Each row has a name. After each piece below comes the name of the row it's from, unless a question asks for something else. Each question is about the rows just above it.

K_660: [ 2.23 -6.12  3.72 -4.27]
K_319: [ 2.23  3.72  3.72 -4.27]
K_541: [-2.11 -1.87 -0.49  0.74]
K_180: [-2.11 -1.87 -3.70  6.67]
K_266: [-4.46  3.91 -3.73  8.22]
K_581: [-0.67 -7.17 -0.49  0.74]
K_259: [-2.85 -5.61  1.83 -3.05]
K_20: [-5.31 -5.14 -0.59 -0.23]
K_348: [ 3.37  0.94 -0.51  3.78]
K_61: [4.88 7.56 0.68 1.23]
Among the named rows, does one hold [-2.85 -5.61] next to each other, in this order? | yes
find: [-5.61  1.83] | K_259
[-0.67 -7.17 -0.49  0.74] is in which row? | K_581

K_844: [ 0.46 -0.38 -5.33 -1.41 -2.10 -8.39  0.68]
K_476: [ 0.46 -0.38 -2.91  4.41 -1.65 -7.98  2.07]
K_912: [-8.38  0.68 -2.91  3.61 -2.44 -5.15  4.74]
Does one of the named rows hold [ 3.60 -2.44] side by side, in this order? | no
[-8.39  0.68] is in which row? | K_844
find: [ 0.46 -0.38 -2.91  4.41 -1.65 -7.98  2.07] | K_476
find: [-0.38 -2.91  4.41 -1.65 -7.98  2.07] | K_476
Among the named rows, does one hold [-0.38 -5.33 -1.41] next to each other, in this order? | yes
Among the named rows, does one hold [-1.65 -7.98  2.07] next to each other, in this order? | yes
Does one of the named rows hold [-2.10 -8.39] side by side, in this order? | yes

K_587: [ 2.47 -1.91  2.05  1.87 -0.25]
K_68: [-0.96  4.10  0.17 -2.67  0.51]
K_117: [-0.55 -1.05  3.21 -0.75 -1.43]
K_353: [ 6.23 -2.67  0.17  4.10 -3.29]
K_496: [ 0.56 -3.18  3.23 -3.04 -6.26]
K_836: [ 0.17 -2.69  0.51 -1.12 -2.48]
K_745: [-2.13  3.48  1.82 -3.33 -0.78]
K_188: [-1.32  3.42  1.55 -3.79 -0.53]
K_559: [-1.48  4.69  0.91 -1.69 -1.29]
Is [2.05 1.87] printed in one of the named rows, side by side and in this order? | yes
find: [-1.91  2.05  1.87 -0.25] | K_587
find: [ 0.51 -1.12] | K_836
Where do [-1.91  2.05  1.87] appear? | K_587
The row with [ 4.10  0.17 -2.67] is | K_68
[ 0.17 -2.67  0.51] is in which row? | K_68

K_124: [ 1.38 -0.83 -0.46  7.12  4.77 -0.05 -5.62  2.04 -3.01  6.33 -2.89  1.06
 -0.49  1.94  0.31 -4.82  1.20  2.72 -1.61  2.01  1.84  1.36 -3.40  0.02
  2.46]
K_321: [ 1.75 -1.33 -0.58 -2.23 -1.72 -4.13  4.41 -1.49  0.56 -2.93  3.94 -1.78
  1.42 -1.69  1.79  6.20 -0.10 -0.68  0.09 -1.45 -0.85 -1.20  1.59 -2.13
 -1.89]
K_701: [ 3.32  0.27  0.22  2.22  2.73  2.72 -0.66 -5.22  0.01  2.94  3.73  0.30
  0.66  2.17  0.43  5.15  2.74  1.51 -0.26  3.12  2.61 -1.94  0.92 -1.41
 -1.38]
K_54: [ 0.27  3.32 -0.60 -4.20 -3.31 -5.83  5.54  3.99 -0.02 -1.87  1.04  0.36
 -0.08 -4.64  0.44  0.08 -3.68 -2.24 -2.11 -3.36 -4.79 -1.18 -0.01 -1.57
  2.42]
K_549: [ 3.52  1.63  2.01  1.30 -3.36  1.46  1.12 -0.21 -4.81 -1.78 -1.88  1.38
 -0.83 -0.46  7.12  4.78 -0.05 -4.88  4.78 -2.70  3.94 -2.42  3.43 -1.78
 -2.54]
find: [0.43 5.15 2.74 1.51] | K_701
find: [ 1.38 -0.83 -0.46  7.12  4.78 -0.05] | K_549
Is [0.26 3.32] printed in one of the named rows, side by side and in this order? | no
Among the named rows, does one hold [ 2.71 -0.66] next to each other, in this order? | no
find: [3.32 0.27] | K_701
Among the named rows, does one hold [ 1.30 -3.36] next to each other, in this order? | yes
Is [-3.68 -2.25 -2.11] printed in one of the named rows, side by side and in this order? | no

